50 stands for zero in the data rows.
Here are some points, each followed by its number:
[24  0 37 53 46  0 22 78 56 70 57 38 32 39 46 27 56 45 50 52 48 53 48 56 36 52 61 59 22 62 36 97] 0
[39 39 33 50 46 39 56 35 46 56 48 33 37 45 37 44 40 59 47 48 58 53 51 45 40 74 55 66 12 52 32 62] 1
[42 32 48 44 49 36 36 60 40 42 41 52 58 66 39 74 43 66 41 39 51 50 52 43 43 64 72 67 22 61 35 71] 2
[36 32 41 48 47 31 42 54 44 50 49 36 45 43 44 50 66 34 53 55 58 52 51 60 34 81 55 59 11 37 28 53] 3
[44 48 47 49 49 53 57 42 46 51 49 36 45 52 50 54 43 63 48 42 49 48 52 42 42 84 47 60 20 43 34 26] 4
[51 51 50 47 52 52 41 48 41 46 46 30 45 43 50 52 51 51 48 48 52 54 50 54 30 84 58 61 24 41 36 44] 5
[52 52 47 52 47 52 44 55 43 41 49 34 51 48 57 49 36 57 45 46 56 50 51 45 39 85 51 57 21 44 38 28] 6
[49 46 50 50 51 51 51 50 43 51 56 42 47 40 49 44 39 56 43 46 51 49 48 46 37 75 44 63 26 44 41 33] 7
[50 52 52 50 53 52 48 53 39 42 50 35 52 42 51 49 50 47 46 43 51 52 52 58 45 86 38 58 12 53 41 17] 8
[53 56 61 45 53 59 51 50 42 39 48 32 60 48 55 61 42 58 48 46 54 48 48 42 40 80 48 61 20 44 33 28] 9
Which three points above are nearest to each new point by angle? Their numbers follow each, nearest first.
[43 38 36 51 45 33 54 50 54 56 55 37 37 36 55 33 53 48 60 54 41 55 49 63 43 39 58 41 72 55 66 46] -> 0 3 1
[42 41 49 53 47 38 45 55 58 49 55 35 50 41 64 38 62 28 54 54 50 52 45 52 55 29 43 34 81 48 63 47] -> 0 3 8
[48 45 41 50 49 49 64 35 46 37 46 39 55 47 57 45 61 34 55 50 49 58 50 56 65 28 33 33 70 27 58 46] -> 3 8 0
[53 45 55 54 49 48 49 58 54 19 50 13 76 50 76 47 56 42 58 56 41 51 55 58 63 15 45 42 83 70 63 83] -> 0 2 3
[48 54 48 54 50 49 49 52 55 40 54 42 55 39 56 40 65 30 59 56 51 50 47 60 51 32 50 32 77 54 66 49] -> 0 3 8
[52 53 46 50 52 49 49 55 54 53 54 43 51 45 56 42 60 33 57 58 53 57 51 55 58 14 56 46 86 53 58 91] -> 0 2 3
[58 51 54 53 46 48 53 53 61 67 57 55 43 40 48 40 39 50 42 43 54 52 52 47 43 39 59 37 69 48 60 43] -> 0 7 6
[49 51 48 51 51 46 55 53 56 38 57 31 58 43 63 41 51 46 51 54 44 52 50 60 73 19 40 35 80 69 70 58] -> 0 8 2
[49 47 53 46 52 50 45 60 65 73 59 76 30 52 42 46 43 64 44 46 49 50 46 45 50 35 46 32 73 47 63 45] -> 0 2 7
[53 50 48 52 51 46 52 53 52 59 54 45 42 36 57 39 43 70 44 51 53 45 54 41 58 13 51 37 85 61 68 79] -> 0 2 1
[59 56 57 50 53 58 48 57 54 56 53 45 42 43 55 42 56 50 49 45 54 50 53 56 39 36 67 44 74 54 62 61] -> 0 5 2
[49 42 57 48 51 50 50 53 60 66 54 61 40 44 50 42 41 62 46 47 56 48 52 50 61 23 40 35 80 67 64 58] -> 0 2 1
[61 60 76 45 52 55 26 74 43 43 45 44 62 48 57 57 43 57 42 40 49 50 51 48 62 26 55 50 45 61 48 91] -> 2 0 9
[52 51 57 47 48 54 48 52 49 61 40 85 45 74 32 72 43 67 46 44 49 46 49 40 42 52 68 61 39 55 43 67] -> 2 1 4
[42 32 35 58 46 31 55 45 54 26 57 37 64 50 62 41 61 48 53 50 40 56 58 60 53 26 47 32 77 51 69 52] -> 0 3 2
[50 51 55 51 53 54 50 51 66 74 56 69 43 58 44 46 37 56 43 43 49 52 50 45 62 15 61 44 83 54 59 85] -> 0 2 1
[42 41 42 49 45 33 45 54 59 26 57 26 63 47 67 36 47 37 63 53 41 51 49 60 59 21 48 39 82 62 68 74] -> 0 2 3
[50 49 50 53 51 51 53 56 48 41 55 34 51 44 65 43 62 32 56 52 49 52 49 63 53 27 49 38 76 59 62 56] -> 0 3 8
[47 47 45 48 53 40 53 48 54 60 55 45 38 35 54 36 54 48 57 51 42 55 56 59 50 23 64 43 80 50 60 79] -> 0 1 3
[51 48 52 50 50 47 45 55 56 51 56 45 51 46 58 40 64 38 61 54 46 50 56 62 60 24 46 39 76 62 68 58] -> 0 3 2
